One vector is turned by the same rotation once a tick. Each row is the vector after some number of ticks, and that number follows the row.
The counts run from 0 to 353.
[ -6 -20  -6  13 -20  11  28   7  26   2 -19 -29 -16   5  34   2  21  19
 -19  -9  -6  22 -33  -2 -39  -5  14  28  -4 -11 -13  57   0  26  16  31
  -2   9   1  25  23 -10 -14 -41 -27  -4  -2  -9  20  40  19  33 -13  17
 -12 -34   0 -34  24  22  22 -20  -9  10  -9 -31 -11 -23  -3  11 -14   6
  12   9  10  24  21   1 -13 -15]  206
[-17 -32  -8  24 -26   5  15   8  34   7 -17  -9 -14 -11   7  -6  35  27
 -13   2 -15  19  -6  -2 -38  -6  -3  20 -18 -23 -26  54  20  -2  11  42
 -17  30  -1  12  -1  -9  -9 -15 -17 -17  16  -7  14  31  16  23 -17   2
 -14 -15 -24 -20  36  38  15 -34  11   4 -24  -3 -22 -23 -16  22 -26   6
  29 -15  22  -3  24  -4 -27   0]  52
[  1 -13   6 -26 -35   3   8  33  38   2  -9  -7  -7 -10   1   6  17   4
 -19 -10  -1   1 -31   1 -13 -10   5  28  -9   3 -13  61  21  29  10  40
 -20   7   8   9  13  -5 -12  -1 -24 -11   8  -4   8  23  15  39 -26  27
  11 -32  -1 -33  25  43  24 -29  12   3 -21 -14 -34 -28 -19  17 -27 -10
  34   6   5  -4  37   3 -13  -6]  213
[ -1 -21   0   5 -30  16  11  32  49   9 -22 -14 -18 -16  12   0  20  12
 -20  -2  -6  -1 -22 -14 -30   7   7  35 -14 -14  -6  52  11   1   7  27
 -20  38   1  18   4 -11 -10 -11  -9 -12   0   1  16  27  10  24 -14  18
   0 -25  -8 -24  23  38  26 -20   5 -11 -25  -2 -34 -23 -19  20 -31   9
  34 -22   3   7  43   4 -27 -13]  337
[-14 -23   9  15 -34 -14  30   2  36  -3  -7 -10  -6  -3  15   1  24  13
 -37  12  12  45 -17   7 -16 -13  27  17  -4 -20 -13  48  28  25  20  26
 -10   5 -18  18   2   7 -24 -23 -34 -18   6  -7  12  13   3  13 -17  21
 -16 -36 -11 -27  24  23  32 -35  21   9 -13 -23 -31 -20 -39  16 -23  -9
  12   8  19  -4   8 -15 -13   2]  288
[ -1 -30   7  -1 -44  -5  22  34  37  16  -9  -6 -12 -15  -5  12  12  -5
 -32  11  17   9 -15  -4 -15  -5  24  20  -1  -6 -11  49  14  13  17  13
  -8  14 -10  21  -9   9 -14 -10 -17 -12   5   3  -1  17   0  17 -19  29
  -7 -16  -1 -44  15  36  35 -34  26  -3 -26  -2 -56 -34 -41  17 -24 -16
  25 -15   0  -6  36 -12 -10   1]  253
[ -3 -18  13   4 -37   6   9   9  37 -14 -26  -7   3   1  10   3  26  11
 -30  -4 -10  23 -20  -7 -20   5  10  24  -4  -8 -35  52  33  21   6  44
 -18   7 -12  19   3 -16 -10  -6 -23 -12  -3  -5  10  19   6  37 -22  17
  -4 -37  -1 -17  30  31  21 -32  19  18  -9 -25 -46 -25 -20  13 -19  -5
  18   6  22  -9  27  12 -11   4]  73
[-10 -32 -11  11 -35   6  15  17  37  10 -24 -30 -13 -12  -4   2  19  -4
 -28  -8   3   6 -12   3 -28 -24   0  26  -6 -13 -34  48  13  17  14  43
  -1  23   7  19  -6  -2   2 -26  -8  -7  24   0  11  36  -7  25 -14  16
 -23 -20  -5 -21  31  42  20 -32  10   7 -15 -26 -29 -31 -19  13 -25   0
  21 -23  -6  -2  30   4 -17  16]  226
[-22 -23 -13  12 -27 -12  24  -4  36   9  -7 -27  -8  -5   5   3  41  11
 -23  12   6  32  -9   4 -21  -4   1  18 -13   2 -33  62  24  18  12  38
   7  16  -1  20  -5   1 -12 -12 -15 -22  24   5  12  30   0  44 -32   2
  -8 -37 -10 -19  31  42  14 -27  14   7 -11 -23 -21 -17 -17   7 -15  -7
  22  14   8 -11  11 -11 -23  12]  34
[ -3 -26  -4 -15 -33  -4  28  30  28  17  -5 -28 -18 -17   1  13  12 -10
 -28   0  17   8 -27   9 -19 -24  14  21  -3  -2 -11  59   2  29  22  19
   2   7   4  20   7  17 -11 -36 -25  -6  20  -1  -1  35  -9  29 -15  26
 -14 -13  -4 -48  20  35  29 -27   9  -1 -22 -26 -27 -32 -30  11 -24  -7
  18  -1  -7   4  26 -14  -5  -2]  117
[  0 -19   4   1 -15  -4  26  24  26  14  -7 -12  -7 -12  32   3  25  22
  -8   8  -1   2 -21  -7 -38 -11   4  28 -19  -2  -6  73  -3  12   0  24
 -15  23   0  11  16  -5 -11 -24  -8 -15   6  -2   8  42  27  30 -30   9
  15 -26 -22 -36  28  41  17 -20  10  -8 -30  -8 -16 -21 -11  19 -22   1
  20  19  18  18  32  -2 -18  -9]  297
[-16 -30  -9  33 -17  -9  33   2  25  13 -18 -34 -12  -3  28   4  28  17
 -27  11  12  24  -1 -13 -35 -17   9  23   1  -9 -18  65   8  24  15  30
   8  14  -6  27   0   1 -13 -28  -8  -9  16  10  19  28  13  35 -18   6
 -14 -23 -15 -42  24  30  12 -19   2   2 -17 -30 -18 -11 -24   5 -15   0
  21   1   0  18   4  -6 -22   1]  261
[-10 -17 -11  -2 -31 -12  25  23  30  14   7   5  -9  -6  -1   7  26  18
  -3  -4 -13  32 -18  -2 -15   7  12  19 -16   6 -20  64  27  18  18  34
 -11  13  11  15   8   4 -21  -6 -38 -19  -1   2   1  25  18  48 -26  12
   9 -21  -7 -24  27  42  23 -30   6   1 -27  -1 -34 -27 -21  15 -20 -15
  32   6  14  -4  17 -15 -21   1]  268
[ -5 -32  13   9 -24 -10  30  20   6   4  -8   5   9  -2  15   7  10  24
 -14   8   8  25  -5 -23 -37 -11  27  14   9 -12 -16  56   7  19  18  18
 -18   5 -17  17   8   5 -22 -12 -30  -1 -12  -4   9  26  40  29 -13  18
   4 -13 -27 -48  17  30  23 -38  16  -1 -29  -2 -35 -17 -38  23 -14 -20
  22   7  19   7  11   2  -4  -1]  273
[ -7 -14  -1  15 -26  -9  22  16  38   6 -21 -30 -10   1  24  -7  19   7
 -29   9  10  26  -5 -18 -32  -9   3  41  -1   2  -7  60  22  31  11  35
  -3  15  -6  10   3  -2 -16  -9   0 -24   3   9  34  14  17  49 -20   9
  12 -34 -15 -35  11  29  16 -13   1  -4 -13 -25 -37  -7 -31   8 -21  -1
  29  12   2  14  11   9 -18  -5]  124
[ -3 -19  -1  -1 -18  -6  25  18  24   5 -19  -4  -5  -2  -1  -4  13  26
 -14 -16 -21  25 -28  -2 -21  -3  25  34 -16  -4 -22  50  16  23  19  39
 -19  22   9   7  12  -7 -23 -23 -36  -7 -10 -21  12  35  25  39 -11  10
  -1 -23  -6 -23  26  36  31 -38  -5  19 -21 -13 -31 -27 -14  13 -25   1
  23   9  17   7  13 -10 -14   1]  324
[ -3  -8  -2  14 -31   8  27  21  30   1 -13  -9 -19  -6  15  15  29  12
 -17   1   0  29 -12 -22 -32  27  20  26 -11  13 -15  60  14  26  20  29
  -1  12 -10  26   8 -13 -11  -5 -21 -17 -15  15  11  22  23  52 -13  11
   1 -30  10 -29  12  34  18 -17  -2  -6 -15 -16 -46 -23 -20   7 -15 -11
  29   4  10  10  26   1 -21 -11]  127
[  5 -21  22  10 -28   0  28  28  20   8  -1  -1  -6  -9  38  15  21  12
 -24   9  16  13 -11 -16 -48  -6  29  14   5  -7  -8  61   1  19   8  13
 -15  -6 -24  33   8  -1 -11 -20 -13  -4 -11   5   1  33  26  19 -13  23
  -6 -22 -17 -45  16  23  22 -24  30  -7 -28 -16 -33 -23 -28  22 -12 -20
  15   1  13  15  31   9  -6 -13]  275
[-11 -33   9  30 -20 -10  35  10  30  15 -20 -28  -6  -5  33   0  20  19
 -34  15  17  26   1 -12 -42 -21  18  22   4 -19 -17  53  -2  14  12  14
  -1  19 -12  25  -1   4 -15 -35  -6 -13  13  -3  21  25  11  18  -9   7
 -22 -15 -32 -40  20  26  22 -25  16  -6 -24 -23 -32 -14 -35  11 -16  -2
  14  -7   7  13  10  -3 -18   3]  28
[  9 -14  14  -5 -22  -2  24  17  28   6 -17 -10   4  -4  19   5  25   2
 -23  -9 -13   8 -23  -3 -32   1  31  29 -25  11 -19  57  -1  16   1  27
 -20  17  -9  18  -2 -18  -3 -29 -10 -13  -7 -10  -3  45   3  33 -19  12
   0 -24  -5 -20  29  32  27 -24  27  12 -19 -17 -50 -40 -12   6 -19  -4
   4  15  16  14  41   5 -14   7]  185
[ -1 -22  10 -10 -24  -8  28  12  34  11 -10 -17   2  -7  19  10  14  -1
 -41  14   9   9 -24   3 -11 -14  28  16  -3  -3 -16  61   5  15   3  10
  -9   4  -4  20   0  13 -17 -28 -20  -4   6 -18   1  26   7  14 -25  23
 -13 -38  -3 -45  28  30  35 -37  25   9 -14 -28 -34 -29 -30  18 -20  -7
   6  19 -10   5  24 -12  -5   3]  61
[-12 -21   2  17 -28 -15  31   5  12   6  -7 -16  -2   6  18  10  26  12
 -15   1  12  32 -10   1 -35 -23  15   6   7  -3 -33  64  12  35  21  36
  -1 -13 -11  21   7  -2 -12 -23 -27 -12   9   0   6  37  17  39 -24  15
  -1 -20 -13 -37  29  30  13 -29  18   5 -18 -34 -17 -22 -27   9 -10 -21
  14  17  15  -1   7  -2  -3   5]  153
[ -6 -28  -1   7 -28  -1  16  14  37  12 -16 -22  -5 -16  17   1  31   9
 -23   5  -1   2  -6   2 -39 -13   7  21 -19 -10 -26  56  17   0   2  34
 -15  26  -9  20  -7 -14   3 -26   5 -14  20   0   7  36   1  18 -24   9
  -8 -21 -21 -20  38  43  14 -21  29   2 -24 -11 -34 -25 -18  17 -18   6
  21  -8  13  -5  37   7 -23   7]  50
[ -1  -8  -1   3 -31   8  18  12  52   8 -18 -19 -12  -5  15   1  25   8
 -30   4  -9  14 -32  -3 -12  21  12  30 -19   5 -11  63  21  12   6  28
 -12  23   7  22   5  -9 -12 -18 -21 -18  -1  -1  15  28   9  34 -25  12
 -11 -42   8 -21  26  36  28 -17   1   3 -10 -21 -31 -27  -9   6 -19   8
  21  13  -1  10  33 -11 -29  -5]  320
[ -6 -21   7   6 -21  -6  36  -1  22   9  -9   0   2  -2  18  12  25  14
 -33  12   6  36 -22  -2 -14   3  28   9   3  -7 -25  58  18  18  21  20
  -2  -3  -5  25   7   9 -33 -24 -44  -5  -1  -8   4  29  28  31 -20  16
 -18 -34   1 -50  29  30  23 -48  17  12 -13 -24 -24 -24 -33  17 -12 -16
   8  23   2   3  11 -24 -16  -5]  290
[-13 -25  -2  20 -39   2  12  15  24   2  -9  -1  -5  -1   2  13  31  16
 -11   4   6  26  -1 -14 -34  13   6  13  10 -14 -38  53  33  15  20  43
  -8  -3 -13  24  -1  -5 -16   5 -31  -8   9  14   8  17  24  41 -24  17
  -7 -19  -6 -33  19  44   4 -34  10  -4 -18 -12 -34 -14 -28  17 -12 -26
  38  -5  16 -14  21   9 -18   1]  18
[  3 -24  20  -5 -30  -4  23  26  18  -3 -17  -7  -3  -2  14   6   5   9
 -21 -18  -6  22 -27  -1 -30 -24  26  26   0 -14  -5  52   7  40  20  34
 -21  -2 -12  12  12  -9 -15 -26 -30 -13  -5 -20  12  33  16  21  -8  30
   0 -28 -10 -38  26  21  31 -27  15  13 -17 -25 -29 -25 -26  14 -24  -3
  14   9  23   7  21   9   2  -4]  327
[ -4 -32   2  -1 -18   8  26  19  41  19 -27  -8  -1 -11  19   5  10  18
 -33   7  -4   0 -26 -13 -12  12  26  31 -15 -12 -17  49   2  -7   8   9
 -12  39   8  18   3  12 -19 -24 -25  -3  -5 -15   6  23  23  27 -10  13
 -13 -28  -4 -41  21  37  32 -42   6   5 -21  -6 -34 -26 -27  24 -33  12
  20  -5  -9  20  28 -17 -25  -7]  200
[ -7 -23   5  11 -34   3  23   9  26   3 -27 -26 -11   1   3  12  11  -1
 -38  -7   7  26 -20   1 -17 -20  25  20   3 -15 -28  52  12  30  21  32
  12   3  -8  28   0   6 -16 -28 -29  -4  10 -11  12  27  -2  27  -8  24
 -29 -25   6 -39  20  33  28 -36   7  16  -5 -39 -30 -28 -28  10 -18  -6
  11  -7  -2  -1  13  -6  -3   9]  345
[ -5 -22  -5   9 -18 -16  31  25  14  21 -18 -28  -3  -8  15   1  16   6
 -11  -8   2  16  -5  -8 -46 -28  14  36 -18   5 -20  60   0  34  19  32
  -4  19   1  13  -1  -7  -5 -31   0 -17   1  -2  16  45   9  44 -12   3
   9 -14 -24 -30  23  36  19 -17  14  -4 -21 -23 -37 -25 -24   4 -19  -6
  23   4   5  15  12   8 -11  16]  11
[-17 -28  10  21 -30   0  25   1  40  -4 -17 -10   0  -5   8   5  21  25
 -38  10   4  36 -15   2 -11  -3  21  17   3 -22 -27  48  31  12  17  29
  -8   9 -14  17   1   6 -29 -16 -37 -16   7 -14  18  12  19  19 -15  17
 -25 -36  -6 -33  30  26  26 -45  16  17  -9 -13 -25 -24 -35  24 -20  -4
   6  -2  12  -6   6 -18 -15  -2]  57
[ -5 -15  -5  -3 -35 -13  25  17  37  12   9  -1 -15 -15   4   1  30  11
 -13   5  -5  30 -25   9 -12  -2  16  23 -23   6  -6  64  26  18  20  31
 -16  10  11   7  10   0 -18 -12 -32 -21   8   1   3  29   4  36 -32  19
   7 -30  -9 -23  27  37  31 -26  13  -7 -23  -5 -27 -27 -24  13 -25 -12
  27  16  23  -7  22 -19 -18 -10]  37
[ -6 -26   5   9 -26  12  22  15  39   5 -13 -22 -13 -12  38   4  19  22
 -27   8  13   2 -24  -6 -26 -12  13  21  10 -32  -1  63   3   7   7  15
 -10  11 -11  20  18  -2 -12 -31 -17  -6  11  -9  17  27  28   5 -14  17
 -11 -29 -20 -49  28  29  19 -29   9  -7 -24 -23  -1 -16 -19  33 -13   4
  14  -3   1  22  29  -9 -20 -22]  314
